The rows below fall into families. The same turns and mirrors carry the whole set onto itself and the rows of a family onto each other. For each named row, which other rows are in its family? Write them in the order they are listed.
These 32 rows form 4 families of 8 rows each.
q_261: [-18  -1  -5  14 -20 -10   6   1  -6  -2  -3  -1 -22  10 -16 -11 -12 -29
 -30  -6  -7   0  16  -2 -19  -6  -2   0   1  -7  -6   0 -11  -1  -3   8
 -20  44]
q_565: [-17   2  14  17  -6 -15  -5  10  -2   2  21   4  19  20   3 -10  -3 -14
  -2  17  -4  -2   1   7 -17   7  -5  19   4   7  15  -8  -8  15 -34 -21
   6  20]
q_624: [-20  -7   6  16  -7 -22  -6   8  -2   0  19   4  21  14   3  -6   0 -12
  -1  18  -7  -2   5   6 -24   8  -7  21  -3   9  18  -6 -10  12 -29 -20
   0  14]
q_809: [ 24 -14   7 -20  11  10   6  11  -5  15  10   9  27   0  -7  -4   0   6
   1  28  -4 -16   7  17   2   2  -4   5   8  26   6  -1  -3   2  -7  -2
  15 -18]
q_652: [ 10   2  18   8  -5 -13  18   2 -13   8  -8  -7   1   5 -18 -15 -18 -16
 -19  33  26   2  -1   0   2 -16 -10  16  15  -1  29  -4   2  -3   0  10
 -11   5]
q_39: [ 12  -5  17   3  -5 -12  19   1 -13  10  -9  -4  -2   6 -14 -21 -22 -10
 -18  26  19  -6   2  -4   5 -18 -10  20  16   3  30   0   7 -11  -1   7
 -18   3]
q_235: [-18   4  -1  11 -21 -12   9  -1 -10 -11   2  -6 -18   7 -16  -3  -9 -25
 -31 -16  -4  -2  13  -5 -20  -5   0   0   3  -8  -1   0  -3   2  -3   6
 -20  43]
q_178: [-19  -4   9  16  -5 -21  -1   9   2  -2  17   9  18  22   6  -1  -4 -12
   0  19  -7  -2   1   2 -19   6  -4  23   1   7  15  -2  -6   8 -32 -17
   5  21]
q_63: [ 25  -7  -4 -25  -5  16   9  -3 -14  10  -7  -9 -13 -21 -28  -2  -4  -7
 -21  -6   1 -13  15   8   6  -8  -2 -11   7   4 -13   2   2  -5  21  23
  -9   5]
q_186: [-10  -4  10   6   0 -15  10   7   3  -1   0 -22   8 -16  -9  -2   0 -30
 -12   3  -7  -3  16  20  -2  13   6 -11  19  29   3   8  20 -24 -11   1
   6   3]
q_912: [ 25 -10  11 -23   9   8   1   6  -5  19   8   7  25   4  -4  -2   3   7
   4  24  -7 -14   5  15   4   5 -14  12   7  24   3  -4   0   0 -11   0
   9 -20]
q_971: [  7  -1  16   5  -1  -8  24  -5  -9   8 -13  -4  -3   5 -21 -13 -22 -10
 -22  34  20   5  -1   1  -1 -16  -6  14  18  -3  27  -3   4  -8  -6   6
  -7   7]
q_563: [ 21 -15  -7 -28  -4  13  13  -4  -9   8 -10  -2 -18 -17 -26   2  -3  -6
 -19  -4  -2 -14  13   3   6 -12   2 -10   7   5 -16   7   1 -13  20  22
  -9   7]
q_705: [ -3  -4 -10 -14  -5   7 -13   8  -4  -2  21   3   4  -3  -2   9  13  -3
   0 -21 -29 -25  14   4 -12  11   3  -4  -2  10 -29   5  -8  13 -17   1
   9  19]
q_399: [-24  -7  12  13  -3 -22  -2   0  -5  -3  19   5  19  11   5 -12   3 -15
  -3  20  -5  -6   3   5 -19   4  -8  16   0   0  18  -6 -13   5 -37 -16
   4  12]
q_798: [ -9  -4  15   4  -5 -12  15   4   1   2  -1 -18   4 -11  -8  -4   6 -34
  -9  -2  -8  -4  15  21 -10   9   9  -8  17  25   2   3  26 -26 -12  -3
   5   2]
q_132: [ -3 -11 -13 -16  -4   8 -10   1   1  -1  18   7   4  -3  -2  12  11  -5
  -3 -20 -33 -17  16   9 -14  15   3  -5  -8  12 -27   5  -6   8 -12  -3
   7  21]
q_225: [ 23 -11  11 -24  11   6   2   5  -5  13  13   2  25  -7  -7   5   7   9
   9  19   1 -15  -2  11   7   2  -3  10   9  19   6  -2   6   4 -11  -6
  15 -17]
q_317: [-20   2  -1   9 -20 -13   3  -6  -7  -3   0  -6 -26   3 -17  -3  -6 -26
 -22 -15  -2   1   7  -8 -14  -7   1   4   4 -15  -6  -1  -3   0  -7   4
 -19  44]
q_187: [ 26  -3  -2 -25  -2  18  13  -4  -9   7 -11  -5 -15 -12 -23   3  -7  -8
 -21  -6  -1 -13  11   4  11  -9  -1  -9  10   1 -16   7   5  -8  18  27
  -5  12]
q_708: [ 24 -14   6 -20  12   8  -1   6  -2  19   8   6  24  -7  -3   0   0   6
   9  28  -4 -13   1  16   8   4  -7  12   5  19   3   1  -2   3  -7   0
  14 -17]
q_380: [ 13  -8  -8 -13  -4   8  -7   1 -11   9  11  20  -2  14 -16  -3 -12  15
 -13  14   1 -11  -1 -11  -3 -16 -12  18  -5 -14  -2  -5 -32  29  -3   4
  -9  24]
q_625: [-19   0  -6  14 -18 -12   6  -2  -7 -11   1  -6 -20  -3 -18  -3 -10 -26
 -26 -11   1   0  11  -5 -16  -7   6  -1   2 -12  -2   4  -5   5  -2   6
 -13  47]
q_213: [ 15  -5  -7 -14  -8   9   0   5 -18   6  11  18  -5  19 -15   2 -13  19
 -18  13   1 -12   1  -6  -7 -14 -13  23  -9 -12   0  -3 -25  30   0   1
  -9  23]
q_198: [ 29  -5  -6 -22  -6  18  10   5  -6  12 -10  -4 -16  -8 -28   6  -8  -5
 -18  -8  -1 -10  11   4   6  -9   5  -6  11  11 -18   5   9  -2  23  18
  -8  14]
q_230: [ -8  -7 -12 -13  -4   8 -11   5   2   0  19   5   5  -4  -9  14  16  -9
  -3 -14 -26 -11  12  14 -16  14   5 -10  -6   8 -28  -1 -12  13 -13  -4
  15  23]
q_16: [ -9  -5  10   7  -6 -13   5   6   3  -1   0 -26   6 -19 -15  -6   2 -29
 -15  -1  -8  -2  18  17   3  13   2  -7  16  26  -1  -7  20 -27 -12  -2
   5   5]
q_347: [ 16  -6  -6 -14 -10  10  -3  -2 -14   8   9  21  -3  17 -11  -1  -7  10
 -10  10   0 -12   0 -10 -11 -15 -14  24 -11 -18  -2  -7 -25  27  -1   6
 -11  22]
q_534: [ -9  -4  12   5  -1 -14   7   0   5   2  -1 -17  10 -17  -6  -6   5 -38
  -3   0  -8  -3  15  16  -5  11   6 -12  18  23   0   4  20 -27 -12   4
   3   2]
q_224: [ 14  -7  -4 -16  -2   9   2   0 -14  11  10  27  -4  22  -8   0  -7   9
  -6  13   3 -13  -3  -7 -16 -17  -7  18  -6 -14   1   7 -26  29  -1   4
  -9  22]
q_907: [ -3 -11  -9 -16  -8   4 -17  11  -1   4  23   6   4  -3  -4   5  16  -9
   0 -22 -27 -22  15   8 -11  12   4  -3  -6  14 -28   2 -10  10  -8  -5
   4  20]
q_722: [  9  -7  16   5  -4 -12  21  -3  -8  10 -11  -1   0   4 -19 -13 -21 -16
 -22  34  22   9   1   6  -1 -13 -10  15  11   1  30  -4   2  -8   4   4
 -14   7]

Which other rows belong to the same family as q_624? q_652, q_235, q_186, q_132, q_187, q_708, q_347
Which other rows belong to the same family as q_907? q_565, q_809, q_971, q_563, q_798, q_317, q_380
Which other rows belong to the same family as q_39? q_261, q_399, q_225, q_198, q_230, q_16, q_224

